[-35  50 -59 -20  59  18]  kugi
[ 27 -43 -44  22 -31  -2]  Ribu
[ 50   3 -42   1   7   4]  Kabu
[ 20 -26  19  28 -69 -15]  gagur
[  25  -35   38   45 -112  -24]  rorek
[ 58 -11 -23   1   7   4]  tevul
[ 24 -34  -6  29 -60 -11]  fozem
[-30  40  29 -29  47   6]  nive
[-35  50   3 -45  97  17]  dem
q: [-35  50   3 -45  97  17]  dem
q: [ 50   3 -45]  dem
q: [ 19  28 -69 -15]  gagur
q: [-30  40]  nive
q: [ 50   3 -42   1   7   4]  Kabu
q: [  3 -42   1   7   4]  Kabu

[ -4 -37 -35 -58 -27  13  12  47 -11  12   9 -12 -26  64 -15  64   7 -58
  -3 -66 -65  36  17   7  18   8 -16 -16  -2   4 -21  52   7  48  29   1
 -15  13] : vura
[ -3 -24  36  25  39 -21 -27  12 -33 -26  12   9 -12 -26  30 -52  12  31
 -30 -22  34 -12  -4 -20 -46 -20  39  37 -49  -5  49  21  12  59 -13  -2
  10  18] : rup
[ -4 -37 -35 -58 -27  13  12  47 -11  12   9 -12 -26  64 -15  57   7 -58
  -3 -66 -65  36  17   7  18   8 -16 -16  -2   4 -41  -3 -28 -18   6  18
 -21  13] : gad
[ -4 -37 -35 -58 -27  13  12  47 -11  12   9 -12 -26  64 -15  64   7 -58
  -3 -66 -65  36  17   7  18   8 -16 -16  -2   4 -41  -3 -28 -18   6  18
 -21  13] : tede
[-13 -47  19 -58  20  21 -17  28 -26  -1 -13  51  19 -53   5 -36  25   3
 -20 -45 -25   3 -12 -16 -25 -28  61  23 -23  14  37  46  10  77 -11  14
  -2  15] : Pep
q: [ -4 -37 -35 -58 -27  13  12  47 -11  12   9 -12 -26  64 -15  64   7 -58
  -3 -66 -65  36  17   7  18   8 -16 -16  -2   4 -41  -3 -28 -18   6  18
 -21  13]  tede
q: [ -4 -37 -35 -58 -27  13  12  47 -11  12   9 -12 -26  64 -15  57   7 -58
  -3 -66 -65  36  17   7  18   8 -16 -16  -2   4 -41  -3 -28 -18   6  18
 -21  13]  gad
q: [ 34 -12]  rup
q: [-49  -5  49  21  12  59 -13  -2  10]  rup

[  5  47  -6 -11 -30  22 -29 -29 -16  -4   1 -33  18   4  -7   0  40 -24
 -12 -31 -21 -46  -3  26 -12  62  48  -9  31 -31  48   4   6 -45  -6 -13
 -51  52 -81  14 -27 -42] = gekuz
[  5  47  -6 -11 -30  22 -29 -29 -16  -4   1 -33  18   4  -7   0  40 -24
 -12 -31 -21 -46  -3  26 -12  62  48  -9  31 -31  48   4   6 -87 -57 -34
  47  -6  53 -12  57 -43] = dunok
[ 14  47  -6  38  -7  59   7  -3  16  17  50  15  26 -15  41  10 -28  29
   5  -4  49 -49  29  -9 -12  16 -53  33  18 -17 -10  30  -2 -14 -36  17
  19  33   7  44 -29 -17] = Sim
q: [  5  47  -6 -11 -30  22 -29 -29 -16  -4   1 -33  18   4  -7   0  40 -24
 -12 -31 -21 -46  -3  26 -12  62  48  -9  31 -31  48   4   6 -45  -6 -13
 -51  52 -81  14 -27 -42]  gekuz
q: [  5  47  -6 -11 -30  22 -29 -29 -16  -4   1 -33  18   4  -7   0  40 -24
 -12 -31 -21 -46  -3  26 -12  62  48  -9  31 -31  48   4   6 -87 -57 -34
  47  -6  53 -12  57 -43]  dunok

[-51 -14  54  20  -3 -91]  fak
[ 64   8  -1  10  40 -15]  sis
[ -1   6  80 -35 -66 -87]  rupub
[-15  11   2  19  61  60]  somup
[ 75  -6 -12  11  49  71]  tuza
[ 31   0 -46 -58  48 -12]  zezad
[ 51  18 -65 -28 -25  81]  devu
[ 20 -51 -14  -3  54  -1]  Zeza
[ 68   7 -46 -11  10  86]  zit
[ 57  20 -39 -35  63  -7]  med
q: [-12  11]  tuza
q: [-51 -14  54  20  -3]  fak
q: [ 8 -1]  sis
q: [-14  -3  54]  Zeza
q: [ 18 -65 -28 -25  81]  devu

[  6 -29 -41  19  13 -30 -22 -42 -43 -24  25  41 -37  12 -27 -12 -26  19
  40 -14  -1  -8 -26 -34  24  37 -45  25  35  -2] -> pide
[-36 -18 -35  24   6 -29 -41  19  13 -29 -22 -42 -43 -24   3   2  11 -27
 -32   2  -8   3  10  14 -20 -38  21 -30 -28  -3] -> gasu
[ 44 -10  67 -85 -23  29  64 -53 -31  53  24  70  56  -4 -70 -55 -27  51
 -13 -58  24 -49 -33 -46  19  66 -58  63  30 -51] -> zezo
[ 40  16  33 -52 -19  17  38 -40 -29  23  25  41  39  12 -27 -12 -26  40
  19 -14  -1  -8 -26 -34  24  37 -45  25  35 -12] -> guvo
[ 44 -10  67 -85 -23  29  64 -53 -31  53  24  70  56  -4 -70 -55 -27  51
  53 -58  24 -49 -33 -46  19  66 -58  63  30 -51] -> todef
q: [  6 -29 -41  19  13 -29 -22 -42 -43 -24]  gasu
q: [19 40]  pide
q: [  6 -29 -41  19  13 -30 -22 -42 -43 -24  25  41 -37  12 -27 -12 -26  19
  40 -14  -1  -8 -26 -34  24  37 -45  25  35  -2]  pide

[-12   2  48 -21  20 -46  18  -6  -7 -35  -2   1   4  72   2   0 -11 -15
 -27 -20  -8  15  -5 -17  11   0  24   8  32 -12  -5  15  -8  -3   4 113
  -2   2  -2  -2  34 -23 -12  -2  20  11 -37 -11 -12 -40  -5   9  -1  22
 -13  12   0] -> tirun
[ -3   1   6  14  -8  44  -6  17  -2  15 -10  45  15 -15  -5   1   4  33
   0  -3 -14 -35   3  28  14   5 -61  11 -43   8  -4  15  27 -18  -7  -6
  -5 -34  16  10 -23  23  18  28  65  10  20  -9  31  15   5  -6  -8  33
  32 -14   0] -> Foz
[  -2   15  -12   23   19   30    4   10    5   39   32   13   -8   15
    6    5   -1   24   -1   -5   11  -23   13   -2  -11   33   23  -12
  -37   12   -3   -8   -6  -12    2 -104   -1    9  -12   12    6  -13
  -10  -46   31   10   15   65   -9   20   -4    7   -2    4   11   -7
   -7] -> punep
q: [ -2  15 -10]  Foz
q: [31 10 15 65 -9 20]  punep
q: [ 12  -3  -8  -6 -12]  punep
q: [15  6  5 -1 24 -1 -5]  punep
q: [ 15 -15  -5   1   4  33   0  -3 -14 -35   3  28]  Foz

[-35 -80   3  35 -15  51  11  -2  40 -42 -14  17 -17  -7   7  15  46   4
 -22 -15  17 -25  11 -12   6 -18 -26 -51 -27 -53 -11 -35  -4  16 -75   4
 -32 -19 -36   0 -40 -37  -7  11   9  28   4  38 -37  -2 -58 -59 -19   8
 -59   7   6  13 -45] = Bev
[ -43 -100   13   10  -55   41   -3   -7  106  -46   20   41    3  -34
   -3   18   89    8    2    2   62   39   19   16   -8  -31   31  -28
  -31  -11  -41  -59    6  -16  -72  -61  -41  -57  -52    8  -13  -18
  -15   -4   54   60   20   63  -58    5  -48  -64  -20   -5  -63  -25
   32   29  -24] = Suzo
[  0 -39  -5  51  30  15  11   6  30 -13   1 -18 -18 -25  11  24 -30  15
  -5  -1  59 -15  -6   5  -5  23   2 -16  -6 -37  10 -39 -27  44 -35  19
  -4  -9  -9  14 -14   1 -10 -11  -4   3  17  20  -9  12 -21 -13  29  30
 -39  24 -10   8 -36] = Lanab
[ 20  15  -2   6  20 -38 -10   5  56  17  40 -24  10 -41  -4  15 -41  23
  33  25  88  58 -12  39 -22  32  68  45  15  38  -3 -33 -17  13  30 -30
  19 -25  11  30  42  51 -13 -36  22   5  29   1  10  23  39  33  53  19
   5  -6   0  16  17] = Zepep
[-24 -46  13 -21 -55   7 -13  -8  81 -22  28  33  17 -23  -9   4  73   5
  19  11  38  58  14  22 -10 -26  47   7 -13  30 -38 -29  15 -36 -23 -72
 -22 -44 -33   9  12   1  -7  -6  52  46  12  36 -34   2  -8 -26 -17 -17
 -20 -36  31  21  15] = mefi
q: [-100   13   10  -55   41   -3   -7  106  -46   20   41]  Suzo
q: [-13 -36  22   5  29   1]  Zepep

[  33  -25  -10    2  -52   20   25  -24  -11  -19    0  -25  -65   37
   22   64   52    7  -40  -30   22 -109    9   27  -37   18  -24  -53
    4   47   19   33   17   -4  -26    1   28  -61   52   -8   -9    8
  -35    7   31  -73    3   54] = fisa
[ 14   6 -23 -17 -78  26   3 -27   4 -31   5  -9 -21   1  -4  38  33  18
 -35 -44   9 -90 -24   9  -9   0  -3 -45 -10  19  47  32   2  -6 -40   2
  23 -63  64  -5  -8   4 -35  13  22 -77   7  59] = Piv
[ 14   6 -23 -17 -78  26   3 -27   4 -31   5  -9 -21   1  -4  38  33  18
 -35 -44   9 -90 -24   9  -9   0  -3 -45 -10  19  47  32   2 -13 -61   6
  11 -55  80   1  -6  -2 -33  24   2 -75  14  59] = lerob
[ 10  12 -25 -19 -79  25  -1 -25   6 -31   6  -5 -14  -4  -8  33  28  18
 -32 -44   6 -81 -29   6  -2  -2   1 -42 -12  20  45  32   0 -15 -66   7
   8 -52  81   2  -4  -5 -30  26  -2 -72  16  58] = Nor
q: [  8 -52  81   2  -4  -5 -30  26]  Nor
q: [ 14   6 -23 -17 -78  26   3 -27   4 -31   5  -9 -21   1  -4  38  33  18
 -35 -44   9 -90 -24   9  -9   0  -3 -45 -10  19  47  32   2  -6 -40   2
  23 -63  64  -5  -8   4 -35  13  22 -77   7  59]  Piv

[ 52 -26 -11  26 -69 -24]  mez
[-31  65  26 -39  87   9]  Ked
[ 13  -5  41 -50  29   3]  Reg
[-37  65  13  -7  98   0]  tidu
[ 52 -26 -11  26 -12 -42]  pufi
[-31  65  26 -39 -24 -69]  budo
q: [-69 -24]  mez
q: [13 -7]  tidu
q: [-26 -11  26 -69 -24]  mez
q: [-50  29]  Reg
q: [-7 98]  tidu
q: [ 41 -50]  Reg

